In the rows, 128 means zero.
Each path below is one point turned by a fixed rotation once a step. After each direction that follows a path, write how fast that rotation turns it, in deg/step (0 if it stays still).
Each turn is a multiple of 5 degrees from 10 to 175, or 0.
Each row of a path follows its step; steps can be skipped.

step 0: [124 133 127 120 121 138 131 132 129 131 131 123 123 127 128 122 127 131
 120 127 124 121 129 118 124 120 132 130 128 121 141 123 128 124 125 132
 144 124 135 130 128 127 128 125 123 131 120 127 125 129 134 126 133 125
 134 124 116 117 131]
step 3: [119 132 125 123 118 131 125 136 126 129 129 119 124 126 128 141 129 132
 122 126 126 135 128 131 124 121 134 125 125 131 140 122 129 131 123 123
 136 128 130 130 130 121 130 132 124 138 116 127 115 123 133 127 130 123
 123 124 130 127 131]
step 4: [127 129 132 133 131 136 132 133 133 125 120 128 131 118 128 130 135 135
 127 130 119 125 124 118 127 118 125 128 121 125 127 120 131 133 135 125
 129 122 133 132 135 131 123 129 122 135 118 121 122 126 133 133 132 133
 142 122 120 130 126]
step 24: [118 128 130 119 135 132 128 127 124 124 115 142 133 129 123 135 135 134
 120 124 131 126 128 129 123 122 131 123 126 134 127 125 122 126 123 126
 129 121 127 127 127 120 123 132 135 132 118 125 115 128 133 123 125 120
 136 128 124 125 124]
step 26: [122 128 127 126 130 123 134 122 135 121 124 127 132 125 126 129 128 124
 112 129 128 122 122 133 127 123 129 121 126 131 127 126 124 133 132 135
 123 128 130 131 131 129 127 136 131 129 116 114 115 124 130 128 129 121
 122 133 119 129 116]
step 27: [124 125 136 125 126 129 132 132 126 138 127 129 125 130 128 129 121 127
 128 127 136 121 129 129 126 128 125 126 130 134 132 123 121 125 129 124
 137 113 131 131 132 128 121 129 138 133 112 126 127 126 134 129 119 124
 141 135 119 126 124]
step 31: [127 122 129 124 132 131 126 128 128 126 134 124 124 126 133 125 126 135
 114 124 128 133 126 124 120 120 124 131 125 122 133 116 134 127 134 136
 134 124 128 129 121 130 125 130 132 134 118 129 130 132 135 136 122 122
 136 133 118 128 115]
step 33: [121 127 124 128 130 132 141 133 130 138 125 128 128 126 137 129 131 131
 116 129 130 125 121 125 124 124 130 130 123 125 132 128 132 131 137 128
 130 122 121 123 127 122 133 132 127 139 119 130 125 124 133 130 127 119
 142 131 120 119 132]
[126 128 125 127 127 128 130 128 129 128 128 129 129 130 128 128 127 125
 127 128 131 128 131 129 129 129 131 128 125 126 129 129 126 128 127 127
 129 126 128 126 130 127 129 126 128 128 126 127 129 127 126 126 127 127
 127 127 129 125 128]
120
[130 127 127 128 126 126 128 128 127 127 126 127 129 129 127 129 128 129
 128 128 128 128 129 128 127 129 128 129 129 128 131 128 127 127 130 129
 128 128 130 132 128 125 127 127 126 124 127 127 127 127 129 128 131 128
 125 130 126 126 129]
125
[129 129 129 128 125 130 129 128 127 131 129 128 129 126 130 127 127 129
 130 128 129 127 130 126 129 130 127 128 129 129 132 126 127 128 126 128
 130 130 129 129 128 130 128 129 130 126 127 127 130 129 127 126 127 131
 128 127 128 128 127]
160
[127 129 131 126 128 128 127 129 127 128 129 131 128 126 126 126 128 127
 129 129 128 130 129 129 128 131 129 129 128 128 124 126 128 126 127 129
 129 128 131 127 130 129 127 126 128 126 127 129 126 128 129 130 128 129
 130 129 126 127 129]
145
[127 126 129 128 128 123 125 129 127 126 127 130 128 127 127 128 127 126
 129 131 128 128 128 128 129 128 127 130 126 128 129 128 129 128 126 126
 130 126 129 129 128 127 129 131 129 129 129 125 128 129 131 127 128 128
 129 126 129 127 127]
140

step 1: [134 125 140 122 134 133 134 129 124 121 120 128 133 134 116 123 129 124
 131 128 131 138 124 135 123 123 127 122 135 135 125 125 126 126 127 119
 122 131 128 132 134 130 136 119 134 117 131 133 124 120 127 123 124 131
 131 128 132 124 117]
step 5: [131 125 136 139 128 125 127 128 129 127 122 132 124 134 126 121 122 125
 125 131 126 130 120 127 129 134 125 118 118 133 116 131 135 129 122 132
 133 120 125 139 126 117 128 124 129 117 127 127 130 133 136 136 123 122
 129 127 128 142 129]
step 6: [124 135 122 136 136 134 128 139 126 131 130 122 124 126 131 127 134 132
 136 138 130 133 122 126 129 128 132 129 134 136 120 146 124 131 127 128
 128 128 137 129 126 120 137 130 121 127 133 124 129 122 126 126 120 120
 126 122 137 126 125]
step 14: [121 127 124 140 133 121 139 125 134 122 123 126 124 132 137 130 130 133
 124 128 136 133 127 126 127 138 128 124 131 126 123 137 118 128 124 135
 125 131 120 138 135 118 125 131 123 130 120 135 126 128 130 134 118 121
 129 128 124 128 125]
step 25: [133 126 119 142 126 129 124 124 127 138 126 127 126 126 128 135 121 125
 127 122 129 132 137 129 123 130 128 130 140 112 133 132 125 119 131 130
 124 132 125 122 137 125 129 129 124 127 130 123 142 123 124 127 126 124
 127 130 119 129 135]
step 29: [142 136 121 121 128 133 132 123 126 130 132 126 123 128 130 130 134 117
 132 117 135 133 131 127 120 123 127 126 131 131 126 119 122 126 137 125
 124 130 141 129 116 131 131 128 117 126 125 119 124 133 122 127 134 122
 129 131 131 130 129]
step 32: [122 131 138 119 131 123 127 133 128 127 126 133 131 122 137 127 131 127
 120 138 133 142 125 129 126 139 124 119 124 130 122 123 122 126 127 137
 133 120 130 124 135 135 127 126 127 129 120 132 129 119 129 119 125 121
 122 124 131 125 135]
step 33: [132 130 131 131 126 138 122 144 141 135 119 131 121 127 122 131 131 127
 134 117 130 127 126 132 120 133 133 121 129 123 131 130 119 135 127 127
 127 127 134 126 135 129 126 122 126 131 130 133 134 125 133 120 136 124
 127 124 122 139 129]
[130 127 128 127 129 129 128 125 126 128 127 129 127 128 127 130 127 130
 129 130 128 129 128 127 129 125 126 126 129 131 126 128 127 128 126 128
 126 130 128 124 128 128 129 127 129 129 126 128 125 129 126 126 129 126
 129 128 128 125 128]
130
[128 130 129 129 128 126 128 129 129 129 128 130 126 129 125 130 127 128
 127 127 128 128 128 127 129 129 125 126 129 129 126 129 128 129 129 127
 129 129 125 128 129 126 129 128 128 130 127 125 131 129 126 128 126 130
 126 126 126 127 127]
35
[128 128 127 127 125 127 129 127 129 127 128 128 128 128 128 127 127 126
 125 127 126 129 129 129 130 128 129 128 127 130 127 127 130 128 126 127
 127 126 129 128 125 130 127 129 128 128 124 126 129 128 128 129 127 125
 127 125 130 129 130]
135
[129 127 129 129 129 126 128 129 129 129 128 130 126 129 128 125 127 128
 128 128 126 128 128 127 129 127 128 128 126 131 127 129 128 132 129 129
 129 125 128 126 129 128 127 126 128 129 129 128 128 128 131 123 128 128
 128 129 128 129 130]
65
[130 128 129 130 128 127 125 128 126 126 125 127 129 130 128 128 129 126
 129 125 126 127 129 129 128 127 129 126 127 129 129 125 127 129 125 129
 128 129 128 127 128 128 132 128 127 127 129 129 127 129 129 129 129 130
 127 125 127 128 127]
100

step 3: [132 133 121 127 137 131 120 126 135 130 123 135 128 120 121 128 135 123
 129 128 132 130 132 123 127 131 133 123 128 131 127 131 132 123 128 128
 136 120 130 123 129 127 133 115 120 124 124 128 131 132 131 129 124 133
 123 123 115 131 136]
step 4: [136 131 119 135 125 136 128 137 129 130 118 134 125 125 127 132 134 136
 127 130 127 125 130 120 126 122 132 127 132 117 128 126 120 130 119 130
 124 123 134 123 124 120 122 116 123 127 123 133 130 134 127 123 129 127
 127 130 125 131 130]
step 8: [138 129 128 130 125 127 126 129 124 125 122 128 126 120 118 122 130 124
 134 131 129 134 136 127 125 132 136 128 138 134 131 132 131 126 128 122
 133 127 126 126 124 135 126 121 123 123 128 131 138 133 128 138 125 131
 131 124 128 139 139]
step 18: [135 129 129 134 123 125 128 129 131 125 125 130 131 110 126 127 127 134
 127 133 127 138 131 138 126 126 124 126 122 128 131 134 122 125 125 134
 128 129 134 123 129 131 122 119 129 122 123 128 137 123 125 125 128 120
 128 131 115 128 127]
step 20: [137 118 119 129 127 126 128 129 130 121 116 133 129 124 123 124 130 124
 134 134 123 132 128 117 134 121 132 134 132 126 129 121 124 133 127 124
 132 130 124 124 128 136 128 127 130 123 125 135 134 136 135 135 129 122
 126 132 124 133 126]
step 23: [135 128 127 132 128 130 125 121 124 135 120 138 133 123 129 125 131 123
 127 128 127 137 131 129 123 126 124 134 120 127 124 131 117 120 119 124
 136 126 127 122 129 127 119 118 120 118 125 128 129 126 126 123 135 127
 129 126 122 127 129]
step 28: [137 130 122 131 129 124 115 124 122 131 124 132 128 118 126 127 132 122
 131 126 134 135 130 127 127 124 135 128 124 128 130 132 129 118 121 133
 134 118 131 132 127 126 122 128 127 120 130 124 126 133 123 119 130 128
 123 120 132 138 130]
step 33: [138 132 121 125 130 124 121 121 129 123 119 131 127 122 117 117 129 127
 133 128 138 133 137 125 128 126 133 125 129 119 127 127 134 131 132 132
 133 121 127 127 124 129 120 125 128 121 127 129 125 134 131 126 128 127
 122 130 123 123 137]
[127 129 127 130 126 125 128 130 128 127 132 126 127 126 129 128 128 128
 129 129 127 128 127 130 127 129 129 126 128 130 130 129 129 126 127 128
 129 126 129 127 126 129 129 128 129 129 131 126 130 126 127 127 130 128
 127 126 128 131 127]
110
[127 127 127 131 127 131 128 129 128 126 126 127 130 127 130 127 128 128
 127 128 129 127 128 129 129 127 129 125 127 129 131 127 124 129 129 127
 129 129 129 126 127 128 128 129 128 128 128 131 129 127 129 129 125 126
 129 127 130 128 128]
155
[127 128 128 129 128 129 128 126 128 128 126 130 130 126 127 132 128 125
 128 128 127 129 129 130 130 129 129 129 126 128 127 128 130 127 129 127
 129 127 127 127 128 129 126 130 130 127 128 125 129 127 130 131 127 128
 128 128 126 129 131]
145
[126 126 128 127 126 129 128 128 129 128 126 126 127 126 127 126 126 130
 128 126 129 129 126 129 130 128 129 128 129 127 126 129 131 126 128 127
 128 128 127 128 129 130 129 126 128 130 129 129 129 130 130 131 128 127
 129 126 129 128 126]
60

step 0: [129 118 140 122 128 131 119 124 136 127 127 129 137 139 131 124 126 120
 127 135 126 128 127 134 126 125 129 122 126 131 125 126 121 122 129 125
 131 118 127 132 129 118 118 131 122 138 122 123 125 124 112 133 130 132
 121 130 126 129 131]
step 7: [127 122 124 128 131 131 125 122 129 128 118 127 130 135 140 128 126 129
 119 125 138 116 135 120 129 133 119 131 126 124 137 133 128 119 138 126
 126 136 133 140 129 126 121 127 136 127 125 122 118 123 122 129 135 126
 123 128 137 124 132]
step 8: [129 124 123 122 135 122 129 135 127 132 132 133 131 129 136 134 116 116
 123 119 126 128 127 119 133 129 121 135 129 124 119 127 117 129 127 123
 116 129 125 121 127 131 124 123 133 119 122 114 128 131 126 119 122 130
 131 129 122 126 124]
step 14: [132 134 132 130 126 138 121 123 125 134 125 123 135 125 117 133 123 132
 118 123 133 129 127 128 124 132 119 133 125 126 122 141 116 128 131 123
 124 124 132 129 131 128 131 125 133 120 139 130 136 125 121 128 131 135
 130 139 140 125 132]
step 21: [119 134 126 131 129 131 131 132 122 123 131 132 135 132 134 133 118 117
 131 120 132 122 124 130 113 131 121 131 113 137 129 129 132 126 134 121
 132 125 129 117 136 130 129 130 128 123 135 127 136 126 131 122 128 137
 127 126 123 124 124]
step 23: [128 124 131 123 137 132 121 123 125 113 126 118 127 131 134 134 115 136
 125 133 135 125 138 129 128 121 131 135 126 135 128 132 132 123 127 134
 122 131 132 129 126 137 124 118 118 128 138 131 123 134 124 126 129 124
 133 129 129 131 134]
step 25: [133 127 131 116 129 122 128 129 122 125 128 142 133 137 133 130 119 124
 127 130 120 125 126 123 138 123 127 136 138 118 125 134 131 120 134 133
 131 119 128 132 130 120 128 132 132 130 122 125 130 128 127 127 134 125
 131 118 122 128 140]
step 33: [130 124 129 121 133 134 124 133 135 130 121 132 136 136 136 124 124 121
 127 130 127 125 138 123 135 127 123 124 116 130 132 135 114 129 119 125
 126 129 122 129 126 122 122 127 114 124 130 127 134 130 129 127 126 140
 128 136 135 135 129]
[128 127 128 129 129 128 127 130 128 127 129 127 127 126 129 127 128 129
 130 130 126 129 129 126 125 127 127 126 129 127 126 129 131 127 128 128
 128 127 126 128 128 131 126 127 128 127 128 128 128 130 129 129 128 125
 132 129 129 125 129]
55
[129 131 130 130 128 129 127 129 129 131 129 126 126 129 127 127 126 129
 128 129 130 128 128 129 129 129 126 128 128 128 129 128 129 127 131 127
 126 129 129 126 129 129 126 128 126 128 131 128 126 125 127 127 129 129
 128 125 127 125 127]
45
[130 126 127 130 128 128 127 129 128 126 127 127 128 127 128 129 128 128
 129 126 128 126 128 129 127 131 126 127 126 129 129 132 124 128 127 126
 126 128 129 131 129 130 127 128 128 130 130 128 127 128 129 130 130 127
 128 128 126 127 127]
110

step 2: [130 122 124 137 128 123 131 124 134 127 129 124 136 133 120 132 132 120
 141 117 130 125 132 118 128 126 123 119 130 129 121 126 130 127 124 127
 124 132 134 123 139 124 121 131 125 126 128 125 148 123 131 127 118 123
 121 134 121 130 127]
step 9: [146 132 116 140 132 123 131 125 127 134 121 127 128 124 118 130 133 114
 134 132 129 119 131 124 134 125 118 129 127 127 122 125 124 128 139 138
 129 130 128 131 136 123 131 132 125 122 125 125 124 136 133 129 124 130
 129 135 132 124 122]
step 14: [135 130 128 140 134 121 123 120 130 131 122 126 131 128 114 122 132 129
 129 132 127 110 137 125 129 124 119 126 130 122 124 126 137 126 122 131
 124 140 128 126 137 125 128 133 123 120 124 128 134 130 132 127 124 126
 127 131 134 139 119]
step 16: [127 116 127 141 140 137 133 129 123 129 134 127 132 124 125 127 137 125
 128 122 125 116 124 123 130 120 122 128 126 127 131 118 118 128 128 128
 135 130 135 131 123 129 121 137 127 124 124 124 125 132 135 120 124 124
 123 139 132 138 131]
step 17: [123 119 122 138 130 131 123 122 120 135 128 129 125 128 126 129 129 114
 138 129 134 118 130 117 133 125 117 123 131 128 122 126 121 119 119 139
 130 121 127 127 131 124 130 128 119 120 126 119 127 130 135 125 128 122
 126 129 132 121 120]
step 25: [128 121 118 135 125 129 116 118 131 127 120 125 132 132 120 123 141 115
 132 132 140 128 133 121 130 121 128 119 131 130 118 125 126 128 120 129
 124 130 129 129 132 132 130 135 130 118 126 133 128 132 133 122 126 123
 123 131 122 136 122]
step 29: [135 121 127 142 139 125 140 128 125 125 129 125 125 129 120 129 133 125
 131 121 134 109 130 127 136 126 129 124 133 121 126 125 116 126 128 127
 132 126 137 121 137 128 127 133 125 129 124 126 126 130 135 118 123 129
 125 131 130 120 123]
step 31: [133 128 130 140 131 131 126 127 120 123 128 136 125 120 129 127 131 126
 129 122 127 124 138 115 138 123 113 120 124 124 125 130 133 127 130 123
 126 129 127 122 132 126 127 134 127 125 126 122 126 119 123 121 121 123
 135 146 120 133 132]
[127 128 126 131 130 127 125 128 131 131 128 129 129 126 126 127 128 127
 128 129 130 129 127 128 125 127 130 127 126 131 128 128 127 129 127 128
 132 126 127 129 126 125 129 128 127 129 126 127 128 128 127 127 128 129
 129 128 128 127 130]
40
[125 126 128 125 128 126 128 126 127 130 128 128 129 127 127 129 129 125
 130 128 129 131 129 127 129 130 128 127 128 130 126 130 130 130 127 131
 126 129 128 126 127 129 126 129 130 128 128 128 128 128 127 128 127 127
 127 127 127 127 129]
140
[129 127 127 127 127 131 129 126 128 126 129 132 126 127 131 128 130 130
 128 128 127 128 129 129 126 127 130 128 126 130 127 130 127 127 127 127
 128 129 128 127 131 127 128 130 129 129 127 129 129 127 128 129 127 126
 128 129 127 127 130]
140
[127 126 129 128 129 129 127 128 125 127 129 129 130 128 129 129 127 128
 128 126 126 128 129 126 127 130 129 129 126 127 127 129 128 129 130 128
 129 126 127 129 128 126 126 127 124 127 128 128 131 128 127 128 129 124
 129 128 128 127 126]
25
